In the rows, 128 means zero.
The rows of X fall into a few groups, which share some directions, and each row is roughly a mix of its group's hidden directions.
X (167 x 11):
[[116  95 153 134 118 126 147 132  89 109  84]
 [126 168 140  83 150 121 157 124 124 100 114]
 [171 149 172 113 158 116 129 128 147 140 141]
 [ 95  98 123 102 113 151 173 136 147 132 111]
 [132 188 152 107 140 132 110 154 113 122 138]
 [116 111 155 145 121 157  91 176 121 139 132]
 [139 123  86 110 112 158 162 127 108 107  99]
 [108 156  90  89 112 151 150 127 149 131 108]
 [138  75 140 151 163 127 122 130  97 129 148]
 [100 118 126 148 153 155 108 136 157 166 157]
 [110 149 111 114  97 120 163 128 175 151 120]
 [141 156 155 103 144 138 112 139  92  88 113]
 [154 158 147 112 145 161 143 155 145 113  94]
 [130 107 138 165 137 153  82 149  96 121 126]
 [ 78  91 124 144  96 147 144 131 148 130 127]
 [104 104  98 154 101 147 127 128 173 138 142]
 [126 159 153  86 114 122 154 137 114 124  87]
 [138 109  83 132  97 140 155 105 148 152 145]
 [ 99  82 134 134 127 134 159 111 170 134 140]
 [112 109 133 133 127 124 126 116 178 156 173]
 [168 155 125 133 145  99 159  96 147 113 119]
 [167 117  97 168 126 115 103 118  96 117 126]
 [138 121  66 122 123 130 127 107 114 138 165]
 [151  98 132 167 155 103 136  98 151 117 147]
 [117 109 103 127 152 115 166 103 162 138 161]
 [148 190 112 113 127 140 117 151 107 130 112]
 [154 178 104 106 114 117 151 132 154 123 108]
 [107 149 141 100 110 162 109 174 110 137 121]
 [155 104 147 117 142  94 166  95 113 134 116]
 [116 110 114 143 117 124 140 118 175 163 166]
 [140 160 173 105 124 118 123 151 156 119  97]
 [141 157 119 102 138 119 171 106 170 135 139]
 [ 90  95 109 150 116 133 144 123 156 160 151]
 [123  87 138 164 128 137 105 140 154 155 158]
 [151  90  83 159 130 131 116 111  99 121 125]
 [150 122 112 130 170 114 141  90 112 131 168]
 [137 136 156 113 115 130  95 147  85 110  94]
 [ 92  90  97 123 108 157 156 127 144 123 112]
 [147 110 133 164 139 111  89 106 106 132 164]
 [139  96 117 120 153  98 149  91 100 144 150]
 [165 153 150 111 128 119 121 147  92 102  97]
 [127 136 122 146 134 158  99 146  68 124 136]
 [159 117 181 120 129 137 134 137 101 138  93]
 [ 88 138 102 117  94 119 159 141 143 153 105]
 [148 111  83 165 128 119 122 104 101 102 133]
 [149 106 117 174 122 120  85 112 101 119 126]
 [124 125 119 161 154 123  82 134 148 118 168]
 [136 161 154 111 136 155 136 170 109  95 120]
 [116 178  93 133 104 127 107 156 110 125 116]
 [134 133 150 137 128 146  98 169  88 116  97]
 [147 186 148 120 133 123 101 141 152 115 112]
 [168 185 117 121 126 137 113 135 153 134 142]
 [145 142 122 114 146 117 166  99 175 132 151]
 [113  80 149 134 123 146 160 120 165 145 136]
 [ 80  89  90 132 103 136 134 116 131 135 136]
 [126 114 116 127 134 113 154  94 182 145 152]
 [103 110 102 145  92 152 120 143  85 136 115]
 [132 157 100 153 100 131  94 150  94 123 112]
 [112  81 128 123 134 108 152 102  88 141 115]
 [159 190 133 111 123 116 127 118 151 143 127]
 [128 127 119 139 129 143  91 144  68 111 115]
 [122 132 163 161 130 100 135 114  86  97 118]
 [150 166 172 127 126 130 103 154 125 140  99]
 [167 102 101 172 134 138 129 125  95 124 127]
 [182 137 113 108 111 117 161 108 143 144 114]
 [108 146 126 112  94 156 141 149  96 125  87]
 [153 176 112 105 116 125 162 117 123 105 106]
 [ 97 106  92 167 123 111 121 108 141 133 158]
 [155 111 104 164 139 108 104 111  93 139 152]
 [111 117 121 106  95 130 126 131  90 113  78]
 [124  87 177 148 135 115 101 146 113 140 122]
 [ 68 119 129 119 110 118 134 134 165 114 108]
 [ 77 129 108 135 117 141 174 130 156 131 123]
 [129 120 112 158 116 132  84 127 110 168 159]
 [143 148 128 109 170 133 130 113 106 168 162]
 [121 169 115 136  96 127  98 156 114 106 100]
 [123 144 178 123 147 127 154 124 161 145  98]
 [101 126 114 109 126  93 162  89 156 118 116]
 [175 135 159  95 155 139 150 120 119 112 116]
 [112 155 162  87 132 139 133 150 136  98  99]
 [143 141 145 134 102 153 125 157 107 109  77]
 [114 162 168  98 138 118 141 144 156 108 103]
 [114  82 133 152 130 122 125 116 177 144 150]
 [ 97 104 117 109 128 132 181 104 150 128 109]
 [125 180 124 129 108 145 106 163 110 154 123]
 [152 152 138 105 138 127 174 119 162 104 108]
 [117 152 153 140 124 132 100 126 188 120 113]
 [127 113 180 117 105 134 144 140 127  85 109]
 [153  71 155 139 147 137 131  97 120 132 133]
 [134 124 137 117 152 112 152 100 174 162 149]
 [ 77 118 102 110  94 117 144 121 144 148 111]
 [167 169 114 113 134 103  96 127 148 119 147]
 [ 76 163 152 115 137 122 121 133 162 139 126]
 [ 74 124 121 133 120 145  90 142 103 118 150]
 [110  93 110 156  95 150 108 142  92 128 116]
 [106 102 131 128 126 139  88 141  75 121 112]
 [166 141 127 117 167 118 160  95 141 107 135]
 [108  98 140 136 129  97 136  96 154  89 108]
 [143  86  92 138 132 132 122 112  95 155 153]
 [123 186 101  93 137 134 126 133 108 110 123]
 [142  85 134 169 145 132  90 125 138 131 152]
 [148  94 130 170 146 121  94 116 101 131 148]
 [ 81 117 130 122 113 119 156 137 178 140 139]
 [183  96 114 141 125 132 153 105 116 146 117]
 [150 187 119 105 162 124 133 123 130 134 146]
 [130 181 124 101 113 123 158 140 158 124 104]
 [136 139 147 110 167 115 158 109 169 118 153]
 [ 89 115 178  94 114 128 130 133 109 131 111]
 [ 87 110 121 133  83 136 117 151 148 154 112]
 [119 106 168 139 130 118  78 126 120 100 106]
 [137 114 112 151 108 131  85 124  75 133 119]
 [ 74  87 114 133 116 150 148 110 133 129 136]
 [117  87  90 141  97 154 125 120 132 145 155]
 [158 185 132 110 130 139 129 140 107 114  99]
 [125 141 102 102 142 119 180  88 132 128 125]
 [137 182 152  97 106 139 132 153 143 135 113]
 [142 107 133 134 150 148  81 165 103 143 142]
 [116 166 124  91 121 120 172 126 159 125 113]
 [102 161  89 132 105 134 107 146  91 123 117]
 [140  99  83 131 125 123 163  91 111 139 141]
 [149 122  99 143 101 143 101 113  79 117 141]
 [ 86  81 129 130 139 115 156 103 145 139 138]
 [ 81 109 123 147 115 141  91 145 148 149 149]
 [163  90 118 162 135 133 106  99 104 116 119]
 [134 177 144  89 128 115 131 138 112 111  94]
 [134 134  96 109 114 107 165 101 171 137 138]
 [181 121 135 138 130 129  94 147  88 137 130]
 [173 182 134 126 144 118 107 136 111 125 133]
 [163 187 134 104 135 131 126 148 129 118 109]
 [179 143 136 174 139 112 112 131 125 150 128]
 [134 120 134 151 102 157  89 167  99 134 121]
 [120 112  88 133  85 152 126 139 100 134  98]
 [ 80 109 102 146 130 143 114 123 114 129 171]
 [129 157 137  82 120 116 140 127  83 118 101]
 [160 126 114 134 135 149 171 111  92 155 144]
 [168 167 128 101 153 130 147 142 117 158 142]
 [147 168 145  92 130 103 157 114 132 117 100]
 [161 182 138 113 146 128 122 143  92 121 126]
 [135  99 133 177 129 139  95 133 106 153 151]
 [181 149 142 139 161 112 117 107 151 120 141]
 [ 89 172 119 142 118 120 103 142 140 152 155]
 [145 162 166 125 150 115 120 132 175 143 141]
 [127 114 189 147 162 134 110 144 126 132 137]
 [111  88 113 163 126 147  98 124 132 137 167]
 [136 181 139  99 125 136 153 155 123 114 100]
 [119  68 134 148 129 133 143  97 154 115 130]
 [132 141 158 140 135 141  74 161 108 113 118]
 [128 132 132 101 100 118 167 119 176 139 104]
 [140 142 164 116 149  87 137 111 167 133 146]
 [129 129  75 153 111 143 119 132  83 140 127]
 [ 84 123 129 125 102 147 148 135 175 115 110]
 [100 135  97 107  96 141 154 140  99 110  99]
 [102 107 149 155 143 125  85 141 163 119 147]
 [136  74 118 176 128 144 132 144 142 135 126]
 [122 175 126  89 109 122 135 127 109 113  91]
 [ 88 132  88 105 117 130 165 106 143 110 127]
 [126 178 128 115 113 130  95 154 101 114 102]
 [107 185 118 101 141 109 147 138 126 105 114]
 [118 106  64 149 126 121 138 117 110 142 143]
 [124  82 141 171 113 145 103 109 105 126 132]
 [160 150 134 121 111 129 113 146  79 115  94]
 [ 92 113  95 143  99 159 109 139  96 123 123]
 [101  69 132 132 121 154 151 109 147 133 121]
 [122 130 178  89 138 102 135 134 144  97 119]
 [ 86 142 134 136 149 119  81 149 120  98 137]
 [143 109 174 145 141 134 143 130 173 152 140]
 [ 86 112 158 124 126 113 154 121 174 120 116]]
Here is one row from each group, named. Which group is each of the other rows in?
[ 72 109 107 135 129 117 101 122 145 114 158] : E
[179 127 143 145 107 116 101 147 101 102 125] : P
[141 131 142 106 170 117 155 107 162 144 157] : L
[129  93 109 160 107 141  92 134  87 134 123] : A

[150 115 134 127 135 118 101 145  64 114 123] : P
[124 148 130 151 126 135  70 153 133 139 161] : P
[107 113 178 143 166 129 105 141 105 122 140] : E
[104  97 141 159 110 158 103 156 156 141 127] : P
[163 112 128 158 160 101 114  92 129 142 148] : A
[ 97 102 153  85 143 130 162 118 154 124 126] : L
[ 99 117 139 121  96 161 135 141 152 110  85] : L
[137 148 138 118 117 163 108 168  86 113 115] : A
[141 146 115 130 116 156 111 145  69 149 118] : L
[ 96 104 108 110  96 140 166 149 115 114 106] : L
[172 106 135 177 150 133 111 133 127 140 148] : A
[156 111 112 167 114 134  90 124  91 139 137] : A
[ 99  95 138 104 130 116 161 112 170 144 119] : P
[ 68 107 136  87 132 126 128 117 133 114 135] : A
